In the data rows, zero lies at 4.5, halfway between 4 and 5.
Here are some numbered points:
[6 3 4 5 3 1 3 5 7 5 6 7 7 4] 0
[4 1 2 2 4 5 4 4 4 2 4 5 4 5] 1
[5 3 3 3 3 4 4 4 3 2 3 4 5 5] 2
[8 5 7 6 5 5 6 2 4 3 2 3 3 4] 3
[5 4 4 3 4 5 5 4 7 5 7 6 6 4] 4
[2 2 6 3 5 6 2 4 3 6 7 8 3 6] 5
[2 5 3 0 7 5 4 8 6 4 2 5 4 5] 6
[9 5 6 8 5 4 4 5 2 1 4 2 3 3] 7
[9 6 8 7 7 3 4 4 5 3 3 4 1 5] 8
[3 5 3 0 5 4 3 7 5 5 3 7 5 5] 9
[4 5 1 3 2 5 3 3 4 5 8 9 7 2] 10
[7 8 7 6 7 6 4 6 3 5 1 2 1 6] 11
[6 2 8 7 6 4 4 6 5 2 3 2 3 5] 12
[1 5 3 5 4 3 3 3 3 6 6 3 8 4] 13
[5 4 3 4 7 6 5 7 5 5 3 3 3 5] 14
[3 3 2 2 5 3 4 5 5 3 6 5 4 5] 15
[2 3 6 6 4 2 6 5 6 3 4 6 7 7] 16
[6 4 2 4 3 5 4 4 5 5 2 4 4 4] 17
[9 6 7 5 5 6 3 4 2 3 5 6 3 4] 18
[4 5 4 5 8 9 4 6 5 4 2 3 3 3] 19
[2 6 5 4 2 2 9 4 4 5 7 5 9 5] 20
[7 6 5 5 4 2 4 5 3 4 6 3 5 6] 21
[6 3 6 2 4 7 6 4 5 7 7 6 3 6] 22
[7 2 6 4 4 4 5 5 6 7 5 5 3 4] 23
[3 2 2 6 7 3 4 4 5 5 3 4 4 4] 24
[6 3 6 4 6 2 6 3 4 5 3 3 3 4] 25
[3 2 1 2 6 3 5 5 6 2 6 6 2 4] 26
[4 6 2 4 7 8 3 7 2 3 4 3 6 3] 27
[5 5 4 4 2 6 4 6 8 7 7 4 3 5] 28
[6 3 3 4 4 4 3 3 5 5 5 4 6 6] 29
[5 5 6 5 5 7 4 7 3 3 2 4 2 4] 30
[4 3 4 5 2 6 6 4 6 4 9 8 6 5] 31
[4 5 2 4 4 4 4 2 5 4 4 4 6 6] 32
[2 3 5 3 4 5 4 2 4 6 3 7 6 5] 33
[6 8 7 7 6 3 2 6 3 5 2 0 4 5] 34
[3 0 4 3 3 5 6 5 6 7 8 7 5 7] 35
[3 3 6 4 4 3 3 4 5 5 7 3 5 5] 36
[3 3 3 3 6 3 5 7 5 6 4 3 6 6] 37
[6 4 2 2 4 5 6 7 5 5 5 2 3 4] 38
[4 3 3 4 4 4 4 7 7 3 7 6 4 5] 39
[8 4 6 6 3 6 3 3 4 3 2 5 4 3] 40
[7 7 7 5 4 4 5 5 2 4 3 3 2 4] 41
[4 3 5 4 3 6 4 5 7 4 6 4 1 4] 42
[4 3 4 5 6 4 6 5 4 6 7 6 5 2] 43
[4 2 4 5 5 6 4 8 4 4 1 1 5 5] 44
[6 5 3 4 3 2 4 2 3 4 5 7 3 6] 45
[3 6 5 4 8 8 6 6 4 3 3 4 5 4] 46
[4 1 3 3 5 6 4 3 5 5 4 6 6 7] 47
[7 7 8 8 3 5 3 2 4 7 5 2 2 5] 48
[4 4 4 5 4 3 6 4 4 7 7 5 2 3] 49
[6 6 7 7 4 5 5 4 4 4 5 3 7 4] 50
[4 5 4 4 5 8 5 4 4 3 5 2 3 7] 51
[6 7 4 5 3 5 6 5 5 3 2 3 3 3] 52
[3 3 5 6 5 2 3 3 4 4 4 6 5 5] 53
[6 4 7 6 3 3 6 4 5 4 3 7 5 4] 54
[2 3 3 5 4 2 5 5 4 5 6 3 4 4] 55
[9 9 9 6 3 4 5 4 3 4 4 2 7 4] 56
[3 4 2 4 5 4 4 5 5 6 4 5 6 6] 57
[9 6 7 5 5 3 4 5 6 2 3 2 5 5] 58
[6 8 6 9 7 6 4 2 4 4 2 3 2 5] 59
[6 5 6 4 6 4 8 5 5 4 4 3 3 3] 60
[6 5 8 8 3 4 6 4 3 4 2 6 5 2] 61
[3 3 4 3 6 5 3 2 5 4 6 6 8 7] 62
[4 2 3 5 2 4 3 5 5 4 4 6 6 8] 63
[9 6 7 8 5 4 4 5 5 5 3 1 1 2] 64
[5 5 2 3 6 5 6 5 6 6 8 7 5 2] 65
[4 4 4 3 3 5 5 4 6 3 5 5 4 7] 66
[2 5 4 3 4 7 8 6 2 3 3 7 5 7] 67
[3 2 3 5 6 4 3 5 3 5 5 6 6 5] 68
[6 2 6 4 4 6 4 5 5 7 7 6 6 7] 69
[1 5 3 4 7 6 8 4 6 2 2 6 6 7] 70
[4 4 5 6 5 6 5 7 4 3 4 1 3 8] 71
[3 4 3 3 3 3 2 4 3 7 5 8 6 7] 72
[5 4 5 3 5 7 7 5 3 4 0 0 3 4] 73
[7 8 7 4 7 3 9 6 5 6 3 4 5 1] 74
[5 4 3 4 6 5 5 4 5 6 8 5 5 2] 75
[4 3 2 3 6 7 8 9 5 4 2 4 5 1] 76
[7 8 6 5 4 2 3 3 2 3 3 4 6 2] 77
[3 5 4 3 6 4 4 6 4 3 2 7 6 7] 78
[3 4 3 4 4 3 4 5 4 6 6 5 4 4] 79
[3 3 6 4 5 5 4 2 4 8 5 5 6 5] 80
[4 2 5 4 6 9 4 5 5 5 3 5 5 3] 81
[4 3 1 3 3 4 4 6 5 4 2 7 6 7] 82
[4 4 5 1 4 6 5 5 4 7 9 7 5 5] 83
[5 5 6 6 4 4 5 4 4 3 3 6 5 3] 84
[4 5 4 2 2 5 3 3 5 3 4 9 6 6] 85
[2 2 4 4 6 3 7 8 4 8 8 5 5 3] 86
[8 7 8 8 4 2 2 1 3 4 2 2 0 4] 87
[5 6 5 5 4 8 6 6 1 6 4 5 3 4] 88
[6 7 9 6 6 4 4 6 5 4 4 1 6 4] 89
[6 7 5 6 6 8 5 6 6 3 2 2 3 2] 90
[3 4 4 6 1 3 2 5 2 4 5 4 9 6] 91
[5 4 4 3 3 5 5 6 4 3 6 3 3 4] 92
[2 4 4 4 4 5 5 4 9 4 1 8 5 6] 93
[2 5 4 4 9 8 6 7 3 3 4 4 5 4] 94
[6 4 5 4 3 2 4 5 6 6 6 8 4 5] 95
[4 4 5 3 5 3 4 5 6 6 7 6 3 1] 96
[4 3 2 3 4 5 4 4 5 5 6 7 7 8] 97
Which point above is nearest to each new point? Its number follows each.
[5 5 5 5 6 9 4 5 4 3 6 3 1 6] 51
[9 9 9 6 2 5 5 3 2 5 4 1 8 4] 56
[6 7 6 7 5 6 5 3 5 4 4 3 5 3] 50
[6 6 5 4 4 5 4 6 4 4 5 2 3 3] 92
[5 5 5 7 3 5 4 4 6 4 5 3 2 4] 42
[9 5 6 6 4 4 6 1 4 4 3 4 6 4] 3
[2 2 5 3 6 3 4 5 5 5 6 6 7 5] 68
[4 4 4 4 3 5 5 4 5 5 3 4 4 5] 17
[3 6 3 6 6 3 4 4 7 6 7 5 5 7] 57
[7 8 6 5 2 2 5 4 4 3 4 3 4 7] 21
[3 5 2 3 3 4 3 2 3 7 4 8 6 9] 72
[7 8 6 7 6 5 4 3 4 4 2 2 3 5] 59
[6 8 5 7 5 7 5 5 6 8 1 3 2 1] 90
[4 5 5 0 3 4 6 3 4 4 2 8 4 7] 85
[3 6 3 5 5 5 5 5 4 4 2 3 4 2] 52
[1 3 2 4 3 3 5 4 3 7 5 7 6 4] 79
[3 3 3 4 6 3 7 6 5 3 7 1 3 3] 55
[4 4 6 2 5 5 6 2 6 6 6 8 6 4] 4
[6 2 5 4 4 5 5 7 6 6 5 5 2 5] 23
[4 3 5 5 5 4 5 4 5 7 5 7 6 5] 80
[7 6 6 6 3 1 5 2 2 6 2 2 4 1] 77
[3 5 1 4 3 5 4 2 5 6 4 5 7 6] 32
[2 3 3 4 5 8 4 4 4 5 4 5 4 4] 81
[6 8 7 7 6 5 5 5 7 0 1 2 4 2] 90
[2 8 6 6 4 4 2 3 5 4 7 3 3 5] 36
[5 5 4 4 3 5 6 4 6 5 3 5 5 3] 17
[7 8 7 5 2 4 8 3 5 3 3 2 5 1] 52
[7 3 2 3 5 3 4 7 6 4 7 6 4 4] 39
[8 9 6 7 6 4 5 2 5 4 3 2 3 7] 59
[2 6 1 2 3 4 3 5 5 7 7 3 3 3] 79
[3 5 1 5 3 4 4 4 3 6 6 6 4 4] 79
[8 8 4 5 2 5 7 5 6 3 1 4 3 2] 52
[3 2 3 4 5 6 7 7 4 5 3 3 2 4] 14
[6 5 7 5 5 5 6 2 4 3 3 2 3 5] 3
[9 7 7 9 6 5 6 5 2 2 5 4 3 2] 7
[4 3 2 3 5 2 4 4 4 6 7 4 5 4] 79
[4 3 3 1 2 4 5 4 6 1 4 6 5 8] 66
[8 7 4 5 5 2 5 6 4 4 5 2 3 5] 21
[6 1 8 6 7 3 5 6 6 3 2 1 2 4] 12
[5 6 7 6 2 5 6 6 3 4 3 1 2 5] 41
[6 6 5 8 6 5 5 3 5 5 2 4 3 5] 59
[4 4 6 6 8 5 4 5 4 2 3 1 5 3] 12
[2 5 1 5 4 5 3 4 2 5 7 6 3 3] 79
[3 2 1 2 3 5 7 5 5 6 4 5 6 5] 57
[5 3 5 5 6 5 4 6 6 5 3 5 4 5] 14
[9 6 9 4 5 6 5 1 4 5 1 4 3 3] 3
[3 6 4 4 3 8 5 3 5 4 5 2 3 5] 51
[4 2 4 4 6 9 4 4 3 5 3 5 4 4] 81
[6 5 3 3 3 2 4 3 1 3 5 7 4 7] 45
[4 5 3 2 4 3 4 5 4 6 4 5 5 2] 79
[2 1 3 5 6 3 7 6 5 4 6 2 4 4] 55
[4 6 6 5 6 3 3 4 5 7 7 8 6 6] 95
[0 5 2 1 6 3 1 3 7 4 5 1 2 5] 15
[3 5 5 4 4 8 5 3 5 2 5 3 4 6] 51
[3 4 3 4 6 5 7 4 4 3 2 5 5 6] 70
[5 4 4 4 5 5 4 4 4 2 5 4 3 3] 92
[6 6 8 5 6 5 3 4 3 4 6 6 4 4] 18
[5 6 4 4 5 4 2 2 8 3 9 7 6 5] 4
[1 5 3 3 6 5 4 3 3 1 7 8 9 8] 62
[5 4 4 4 3 4 5 4 6 2 4 4 4 7] 66
[3 3 4 5 6 5 6 4 5 1 1 5 6 3] 84
[4 6 3 3 5 5 4 4 4 6 3 6 8 7] 57
[5 5 3 6 5 3 2 5 5 5 6 5 6 3] 79
[6 7 4 5 2 6 6 4 6 3 2 3 3 3] 52
[6 6 9 5 5 6 2 4 3 6 6 6 4 5] 18
[5 3 5 5 4 5 3 5 6 5 5 6 5 4] 4
[4 4 4 4 4 4 6 5 6 5 5 6 5 4] 4
[2 2 4 6 5 6 7 7 7 5 4 4 3 6] 14
[7 3 8 7 6 3 4 5 6 3 1 1 3 4] 12
[7 3 7 1 5 3 4 1 1 4 4 2 5 5] 25
[5 8 9 5 6 4 3 4 5 5 5 4 5 2] 89
[6 6 4 3 4 6 4 3 7 3 6 6 6 4] 4
[4 8 3 5 7 7 6 6 5 8 2 3 3 6] 14
[7 7 8 5 5 4 4 4 2 4 3 4 2 3] 41
[0 3 3 5 5 5 2 4 4 3 4 8 6 6] 68
[7 8 4 5 5 3 6 6 4 4 1 2 4 1] 52
[8 6 6 2 4 4 3 5 4 4 4 4 6 6] 21
[5 3 4 2 5 6 5 5 6 4 7 6 6 4] 4
[2 1 2 4 1 4 7 3 6 6 7 1 3 4] 55
[3 2 3 4 4 4 4 5 6 5 6 5 5 4] 79
[5 3 2 3 7 4 5 8 6 6 5 1 5 6] 37
[0 3 1 4 4 3 5 3 2 7 6 7 4 3] 79
[5 6 4 7 6 6 5 5 3 4 3 4 1 6] 30
[5 3 5 5 4 5 6 6 4 6 5 5 4 5] 23
[1 5 6 6 4 6 4 1 3 2 5 4 2 6] 51
[1 3 6 5 5 2 5 5 7 4 5 6 6 6] 16
[8 4 7 3 8 6 6 6 3 3 3 1 4 2] 60
[3 4 2 0 3 6 9 8 6 6 5 3 5 4] 38
[2 4 4 5 6 4 3 7 4 5 8 7 5 7] 68
[4 4 2 3 4 5 3 7 6 2 8 7 4 5] 39
[1 3 4 4 4 5 3 4 5 4 4 7 6 6] 33
[5 4 3 4 2 5 8 5 6 5 5 5 5 2] 4
[5 3 4 3 5 5 5 5 6 5 7 5 6 4] 4
[9 7 8 7 4 3 6 2 4 7 4 3 4 5] 48
[3 5 4 3 4 2 4 3 6 5 7 3 9 4] 13
[4 3 6 6 3 5 4 4 5 4 5 4 4 5] 36
[4 5 6 4 6 8 4 8 3 4 1 5 1 2] 30
[2 6 3 5 4 3 5 6 3 5 4 1 4 2] 55
[5 4 3 4 4 5 6 7 5 5 4 3 3 4] 38
[3 4 6 3 4 7 4 5 2 6 6 7 3 5] 5
[5 4 5 2 2 4 4 5 4 2 8 3 4 3] 92
[1 5 3 6 6 5 4 5 4 8 3 6 6 6] 57
[5 2 2 3 4 4 2 6 7 5 6 6 6 5] 39
[1 4 6 2 4 6 4 1 5 6 4 6 4 5] 33
[2 1 5 4 3 6 5 3 4 4 8 8 5 5] 31
[4 3 4 6 7 4 3 5 3 6 6 7 6 4] 68
[5 3 5 3 3 3 6 2 5 8 6 5 7 5] 80
[5 2 2 3 6 3 4 4 4 4 7 5 5 5] 15
[4 2 3 3 5 5 4 7 5 5 4 2 6 6] 37
[4 5 2 5 6 7 3 6 3 4 5 4 7 3] 27
[4 3 4 5 5 5 5 7 3 5 7 6 5 2] 43
[4 3 5 4 3 4 3 5 6 6 7 1 4 4] 36
[5 4 3 5 3 5 5 6 6 6 9 8 6 5] 31
[5 5 5 6 3 5 5 6 4 4 5 3 2 3] 92
[9 6 7 9 3 5 5 3 1 5 3 6 5 5] 61
[7 7 4 6 3 4 7 5 5 4 1 4 3 3] 52
[5 6 5 5 4 5 3 3 7 5 6 6 5 3] 4
[3 5 4 5 5 5 4 3 5 2 6 6 8 7] 62
[5 5 4 5 5 3 3 5 5 1 4 7 7 3] 84
[5 8 9 8 2 4 6 5 1 6 4 4 1 3] 41
[5 4 5 2 6 5 4 5 5 4 3 4 3 3] 14
